One turn moves each row of this set onto another row. After a few examples, where does it send each row asked below?
pemet: [ -3  17 -12   6  16  -3 -21   1  -5  17   6 -11 -21 -18  28  10  -2  -4
 -21  -6  13  10   0  -1  18  -8   6  11   1 -36   8   2  -4   6  -1 -38]
gikol: [ 11   4  -8 -11  -4   4  12  10   9 -12  15  -2  -4 -18  -1 -24   8  29
 -17   8  27  -8  16   6   0   8  18  11  15 -22  -7  11  -8  -6   9 -17]
Dule: [-20  13   0  12  18 -10 -13 -21 -19 -13  21 -17   0 -19  -6   3  10 -15
 -38  15  12 -24   7   7  27 -41   6  -6   8  -3  20   4   4   1   0 -18]
pib: [-30   7  -9  -9  26  -7  -5  -3   9  10 -18   1   8   7 -18   0  -6 -23
 -10  17 -15 -20  11  13   7 -18  -8  -9  21   0  -1  45 -10  -4 -23  -6]
biso: [ -7 -13  -5 -21   8  -9 -21 -11  -7  -2  -9  -3   5   0  -7 -17 -10   3
 -16   6   4 -16   9  -3  -2 -24  27   1  11  13 -28 -25 -37   4  -6 -10]
Forod: [  2   1 -31   5   6   0   0   2 -15 -19  10  -3   4 -30  27  -8   6 -19
 -20   3  14  12  -8  13  29 -11   8   8   4 -23   1   9  -8   6  22 -19]
kufub: [-27  17  10  14   8  -2   0 -30 -12   1  20 -24   7  -6  23 -15  -3  -9
 -16  -1  21  -8 -11   3  13 -21  27  -8  -6 -17  14   2   7  17  -2  -6]
kuni: [-18  20   1  13  15 -21 -16 -29 -17 -10  14 -11   0 -21  -6   6   4 -10
 -34  17  23 -14  10  15   9 -33  13   3  -3 -10  18   2   8  -8  -8 -23]
retur: [ -9 -20  -9   9 -19 -13   1 -25   6 -23 -33  -3  -5  -2  -2  -5   7   2
  -4  12 -11 -26   4  18  24   5  22  -5  -4   2 -21  -2 -28   6  -3 -11]
Fek: [-18  24 -12  25  -2  -8 -11 -21  -8  10   5  -4  10 -29  15  26  14 -19
 -39  -6  -3 -27   2  10  21  -9   5  -6   8  -8  10  14  -4 -15  15 -11]
temim: [  1  16 -14  10  28  10 -11  -6  -5  14   8 -21  -6  -8  26   0   1  -5
 -14  -3  13   5  -3   0  16 -10  12   0   9 -35   8   4   3  21  -1 -41]
tigus: [-22  24   6  12   6 -13  -5 -24  -7  10  17 -22   4  -6  28  -8 -11  -7
 -24 -15  22   7  -7  15  -1 -13  20  -7  -8 -15  16  -2  -2  14  -1  -8]
Zov: [ 12  -8  -8   3   5  14  -5  -3   4 -15  20  -4  -7   5  -7  -2  -8  11
 -13 -30  13 -10   0   1  16 -15  -1  23  38  -4 -15   7  -5 -14  -3   0]
lafoz: [ 14  -4  -1 -10   3   4   4  20  25 -10  18  -1 -11   0  -6 -14   7   5
 -12   9  -5   5  19   3  16  -7  -9   8  24 -20 -23  11  -1 -15  -7  10]
lud: [-12   8   4   3   6  14  21 -12 -24  18  23 -13 -28  -2 -22   2  -6  -9
 -17  -7   6 -13  -6   5   0   8   8  -1   1 -19 -31  22 -24  27  -2   1]
tili: [-16  11 -11  24  -3   3   4 -17 -17   4   9  -9  20 -29  18  14  22 -21
 -41  -7  -5 -20  -2   5  33  -9   1  -5  10 -13   6  19 -14 -10  14 -22]
sisin: [  7  17   1   3 -11  -2  11 -11 -19  16   4  -8 -33  -5 -22  10   4 -17
  -7   7 -11 -18  -7   4 -19  -2  -3  -4   0 -18 -11  27 -32  17  -4 -18]
gaped: [  6   8 -18  10   7  12  16 -26 -30  14   7  -2 -13  11 -19  -4  -8 -20
 -18 -11   7 -12  -8   4   4  -3  -5  -6   0 -25 -26   6 -29  20 -20  -5]
Mev: [-30  -2   9 -11  28   3 -20 -14  17   8   1 -13  31 -20  -4   6  -6 -27
 -11  10  -1 -16  14  25  17  -2 -15   3   2   4 -19  35 -21  10 -16 -18]
luto: [-27  -8   2  17 -15  -3   7 -12   4  -1 -18 -11   8  12  -4 -11  26  -4
   3  16 -25  -6   6  36  25   9   4   6  13  -7 -15   6 -20 -12   8  -3]
Zas: [-13  -5   1 -10  -8   0   1   7 -27  20   5  -8   1   1   5 -22  -2 -10
 -11  12   4 -10  10  14 -17 -20  25  18 -11  17   0 -20 -15  -7  -9 -12]
zipeg: [-43  -7   9 -12  22 -13 -12   6  23  -6  -6   4   6 -20   2  -2   4 -10
 -25  21  11 -25  18   4  27 -13  -6   3  11  -1   5  32 -20  -9  -4 -20]
Riru: [  3   5  -6  12 -27   0   4 -25  -1   0 -22 -25  -1  -6   5   0  15 -19
   2  19 -21 -18   9  39   6  -8  11  -1 -17  -5   1  23 -22  -9   6 -10]
mig: [  2   2   1  -7   3  23  -7  -2  22 -12  18  -8 -13 -17 -16   1   1  21
  -1 -14   6 -15  10  11  10  -8  14  17  42 -16 -14  13  -9  -3  12  -8]
fet: [ -3  12 -26  12   6 -12   1  -2 -16 -21   7   0  -5 -36  21   7  16 -15
 -23  -3   9  12  -4  22  24  -6  10  14  -5 -22  11   8 -15  -2  18  -4]
mirak: [  8   5   2   0  12  13 -13  23  16 -18   1   1 -17 -11   0 -13   3   5
 -13 -16  -5 -15   6  14  12  -7  19  28  17   0  -6   9   5 -29   8  -4]
zon: [-16  20   2 -20   4  -7  -9  -1 -26   5   2 -13  21   1 -13 -40  -7  -7
  -2  20   2  -9   5  -1  -5  -8  21   8  11   6 -20  -5 -19 -10 -15   5]
vog: [-10   1  -1  16  -8 -13   7 -15  12  -1  -1 -33   0   1   9   1  15  -3
 -20   8  -5  -6  14  33  21  14 -10  -9  11 -12 -13  24 -37   3  34 -24]
gisu: [-38  20  -1 -11  17 -12   9 -11 -29   7   8 -17  10  -9   4 -20  10   4
 -11  27  -2 -24  17   8   1   1  22  -1 -12   7   4  -3 -34  13   1   0]
bak: [ -6 -12  -4  -5  38 -15  -1 -22   8  -2 -10  -6  16   5   0  17   2  -9
 -24  -3  -9 -27   9   5  -6  -3   4  -6   6  10 -22  40 -20   9 -27  -8]
pubor: [ 10  19  12   8  -5   7  28   4 -11  31 -16 -19 -11  12 -17   1 -13  -9
  -9   1  11   2  -1   9   7   0  -2  -7  21 -12 -20  11 -24  17 -15  -7]
Lata: [  3  11  20   3  14  -5  -1   4  24 -22  22   1  -7 -14 -13   0  -2  -9
   2 -12   6  -6   6   7  -8 -11   9  22  30   0 -20  12 -10 -17  14  -3]
sibe: [ -5 -14 -18  20 -25  -3   1 -28  10  -8  -7 -32  -2   7  -9  -5  13  -1
  10  -4 -10  -8  12  12  34 -12   9   5 -11 -10  -2   9 -24 -12  -3 -12]
bofin: [-37  -3  -9 -11   1   8  -4   7 -25   7   9  -6   6 -24  -9 -17 -17  -1
 -13  22   1 -17  13   3  -1  -9  10   8   3  15  -8 -20 -28  15 -19 -12]
Pigag: [  4  -4   6   0   5  -8  36 -20 -11   2 -16  -4 -17  10  -3   7 -15   2
 -18 -16   3 -11   4   0  15   6  19  -5  -5  -6 -30  19 -31  19 -18 -13]
Gelu: [-13  29   7   2  28  11   2  -5  -5  22  -6  -6 -21  -2  -6   1 -19  -6
 -22  12  29 -20  -3  -1   0  -1   7 -15  20 -19 -21  17 -19  25  12  -7]
vola: [-16  -7 -17  13 -21  -6   7 -19  18 -14  -3 -34   3 -12 -13  -6   3  -3
  12  12 -10  -9  21  28  24  11  15  -1  -8  -3 -11  25 -15  -2  10 -25]
Fop: [-15  12  14   7  36  -5 -15  -4  19  -7  -4  -1  11 -12   3  -2 -13 -44
 -25   5  -4 -24   7  18  -7 -12 -10   1  13   2 -12  23 -10 -11 -26 -16]
mit: [ 19 -12  -3 -13  25   7 -20   1  20 -12   0 -10  -5   0  -1   6   8  24
 -26 -12 -12 -11  15   0  14 -13   7   9  16   0 -30  11 -23   0   0   6]
lamug: [-14   1   3  14 -25  -1  11 -12  18  18 -11 -15   5  -2  -6   2   4   4
  10   7 -15  -5  27  24  10  -8  20   3 -21   7  -4   5 -14 -11  17 -27]
tezig: [-28   4   5  -3  -6   9 -19  20 -19   4  -3   6   7 -17   1 -22 -10   8
 -15   6  -7 -14 -10  11 -15   1  11  20  -3  21  -4  -3 -17   1  -5  -2]
nat: [-18  20  14  -6  34   1 -11 -11  12  -6  -3   9   2 -10  -5  -2 -19 -20
 -15  14 -19  -2  18  29   8 -11 -23   0 -16  -9 -18  34 -16   8 -13 -17]
zova: [  1  22  12   7  11  14  22 -15  -9  13   1  -6 -37   7   2   2 -13 -26
 -19 -11 -12  -1   1  15  -3 -14   0  -4   2 -32 -20  21 -33   9  -5  -6]
nomo: [-16   3  -2   5  38  -4 -16 -23  17  -8  -6  -8  20   0   2   6  -6 -33
   1  -4  -6 -20   9  18  35  -9 -17   4   3   1  -9  24 -13   6 -27  -5]
sepev: [-22  -9 -26   1   8  11 -15  -4 -24  10  -5  -4  22  -6   4 -15 -13  -3
  -3  15   6 -17   5  -4   2 -18  10  14  -5  16  -7 -18 -15   1 -24   3]

temim moves to kufub
lud moves to bofin
bak moves to retur
Now find these:
lamug moves to Lata
luto moves to lafoz
kuni moves to Fek
nomo moves to sibe
Fop moves to Riru
gisu moves to zipeg

One turn moves each row of this set onto another row. After a few examples, where does it send each row asked below?
Fotut: [  4  -9   1 -19  -4  16 -11  19 -13  -9  12 -43  10 -19 -12  12  -9 -38
   6 -17 -25 -20  12 -13   2   9  27   0  -1  -6  -5  20   3  -3  -2]
zot: [  4  13  14  -3  18   9 -15  -2  12 -36  18   2  21  14  -2  -3   2   4
   1  -6  -6 -13   6 -13  -1  -1  20  14 -18   4  29   3   6  13  -9]
Rap: [ 33  -9  -2  -8 -14  20 -19  28 -18  -3  14   6   7   7   0  -5  -7 -43
  -3  -5 -16 -21   7  -4  -7   3  24   8  32  -9  -1  26   2 -10  -2]
bazi: [ 29 -10  11   5  -5  27  -1  -4   0   5  15   4   5  -2 -14  -5  -7 -12
 -23  -3   4 -16   5 -12  22  12  -6  22   0   7  11  19 -30 -12 -13]
rusi: [-13   2   8 -19  -5  11 -13  -3   0  -2 -11 -25  -6   3  -5  19  -6 -22
 -27  -4   4   8   0  -4  -6  -4  27 -22  -5  15 -31  23   8   8  11]
ber: [ 22  -3 -11 -23  -5 -35 -13   9 -20 -10 -19  -6  17 -10  10  14  -8 -23
 -12   2 -10  -7   1  11   0 -11 -10   5 -11   9  12  -1  11  39  11]
padug: [ 27   2   4 -22  -3 -13 -36  -5 -11   6  27  26 -18 -13  -7  -6 -17 -27
  -6  -7  -8  -4  -5   0  10  11  -1  -1 -26   5   8 -20  19   6   1]
Kar: [ 17 -12   3   8  -8  -5 -19  16  12   3  -1   2   1   2  -3   9 -17  -5
  -9   1  22 -38   5   3  -1  27  -7   4  -6   4  21 -10   2 -19 -14]
Zeri: [ 15   8  26 -20 -17  40 -17  13  -8 -26  -2  26   7 -12   7   2  -1 -14
  -4   1  11  13  -9 -17   3  12   1  19   8  -8  14   3  -5  11  -5]
Vekub: [ 11  -3 -16 -21  -5 -19 -12  -1  -4  -6  33   3   3   8  -5 -22  -4 -14
 -14  -1  40  -7  -3   7  -5   4  -4 -17  -9  10  -5  41   8  28   4]
vinu: [ 22  17   0   2  -4  26 -23  34   4  -7   0  -2  10 -10   2   3   4 -17
  -7  -5 -21   8   0   7  -1  18   4   9 -46  -2   3  19  15  11  -7]
Vod: [ 26 -17  -2 -28  -2  27 -29   5  10 -12   7 -20  -7  -3  -2  14 -17 -31
  -4   6  20 -23 -14 -16  10   0 -15   0 -23  -5  25  -7   6  23  22]
Rupog: [ 11  -1  17 -35  -5   8   2  19   6   8   1  -8  10   4  -8 -18  -3 -20
 -12  16  31 -12 -19  25 -24   6  -9 -15   2 -10   4   4  18  21   4]
Baso: [  4  -7  19   1  -6  -9 -10 -24 -11   6  -9  -1 -16  19   1   4   5  -4
 -26 -20  19 -13  -5   7  15  -3  10  -4 -11  -8 -11   6   0  17  -6]
Gusad: [ 27 -10  -8 -32   1  51 -18  41   0  -6  18  -8   4   2 -32  -7 -16 -11
 -10  -3  -9 -11   0   6   6   3   4   0 -10   4  10   0   5  13  14]
Dozo: [ 16 -15   3 -39   3 -23 -11  22 -26   2  -4   2  12   9  -3  11 -18 -15
 -13  -4  30   1  -4  12  12  12   8   2  13  29  21  33   6  20   1]
govi: [ -8  -5 -13 -16 -13 -15  -9  16 -15   5   6 -14 -21  -1 -15  32  -9  -2
 -18   2  23  11  -1   2  11   3  10 -14 -12  -4  -2  27  -5  29  12]
Begut: [ 22  -4  -8 -17  -1 -16 -15  10  -1  -5 -34   5   5  20   7   5 -16 -26
 -11   3  -6   9   2  -4  -4 -10  13   6  28  21  -2  34   5   9   7]
Zup: [-18  17 -11 -20   2  -7  -9 -11   9  -1   2   3  23   0 -18 -22 -12 -31
  -5   4   3   4 -13   6 -16  -3  -5 -18  12   6   0  33  13  11   7]
Raliz: [ 16   0  -7  -3 -15  -5   1   8 -15 -20  34   3  10 -16 -13  -6 -12 -14
  -3 -10 -23   4  28 -20  16   0  -2   6 -11  12  18 -11  19   2   8]
Lig: [ -1   8 -13  -7  -4  11 -14 -11 -12  -3  29  -7   1 -11 -15 -20   5 -33
  11 -12 -22 -19  -8 -11   3  -4  20   5  19 -14  16  20 -13   1   9]

padug moves to Kar
vinu moves to zot
Lig moves to Rap
Now find these:
Begut moves to rusi
Baso moves to Rupog
govi moves to Vekub
bazi moves to Gusad

One turn moves each row of this set onto another row. After a few examples, where does it send each row asked below?
bamen: [-14 -23 -17   2  16  16 -36 -13 -11  -1   4  19  23 -14 -22 -23  -4  15
   5   1 -10   9  -3]
vove: [-15 -14  15  11  11   2   8 -15 -15 -11  -1 -16  18  -1 -13  13 -21  16
  -7 -11 -11 -10  17]
por: [ -8 -18 -11   5   4   5  19 -14 -16  -1 -21  31 -18  -3  -8  12   4 -19
  -5  -6   2   2  32]
ral: [ 10 -28 -18  18  15   2  20 -10  -2  13 -24 -11  -1 -18 -14 -28 -16  15
   9  -4 -15   3   9]
doraf: [  5 -23   4   8  42  34   8 -18  -5  10  11 -24  10  -7 -10 -29  13 -11
 -21  -6  -5   8   1]
lukup: [-21   0  -5 -10  37  24   4 -30 -19  21  -4   1  49  -2   2  -8   1  -6
  -6   1  -5  11  21]
bezib: [ -9 -34  15  14  17  -9   4 -14  18   8  10  -2  23 -19 -10   7  18 -10
   0 -17   6   4  15]
mati: [-24   3   9  13   1  16  -2 -10  -3  -6  16  31   9  -2 -14 -32  -3   2
  -3  -9 -11   9  -9]
vutus: [  0 -24 -22  20  -4  11  -3   3  -6  10  19  22  32  12 -22 -30   6   3
 -12  -6 -21  10   2]
Boka: [-21  -2  -1   4  24  13  14 -27   4  26 -13  22  32   0  20 -26  16 -11
   7  -5  -1  13  28]
Kupe: [ -3  -6 -23   9  28  12  -4 -16  -8  33 -22  29  -6 -10 -10 -22   2  16
  -5   3  -7  -9  41]
zezi: [-14  15  -6  12  16   3  19 -16 -12  12 -21  23  18 -24 -28   0 -20  -8
 -22   3 -14 -10  21]
fazin: [  7   8  -8   0   7  17  -3  -8 -16  12  -3  14  29  -4   5 -11   5   2
 -32 -11 -26 -15  47]
Fateg: [-10 -25   3  16  -4  22  -3  -6 -26  13  10   1  13 -15 -26   0  36 -10
 -18   7  -6 -17  -4]
kisen: [  5 -16 -10 -11   0  16  -2 -16 -22  10  -3   6   2 -26 -10 -21  44   6
 -13  -5 -10  -1 -13]
Loze: [ 14 -19 -11   8   6  26  13  -1 -25  -2  -2   8   9 -24 -18   4   3 -31
 -19   5  -7   1  41]
gese: [-17 -22 -16   5  -2   0   4 -14  -6   6  -1  10 -11  -6  -6  -5  28 -12
  -8   1  -9 -23 -19]
kesag: [  9 -22  17  26  13  22  11  -9  -8  -4  -7  -2  10   1  -1 -29  21  24
 -16  -9  -6   9  38]
sobib: [-15 -12 -20  10  31   7  23 -18   3  36   6   6  39  -8  -6 -13  -4 -20
   6  10  -3   5  23]
Geren: [-10 -31   4   4  11  13   7 -22 -13  29 -29  -6  13   8   0 -11   7  -4
   5 -32 -11  10 -12]
dav: [ 14 -11 -19 -23  12  29   3 -14 -37   7 -13  10 -13 -13   1  -5   3  -5
  -7 -13  -9   6  31]

vutus moves to bamen
ral moves to vove
Now find these:
Boka moves to sobib
Geren moves to bezib
gese moves to Fateg
zezi moves to fazin
por moves to Loze

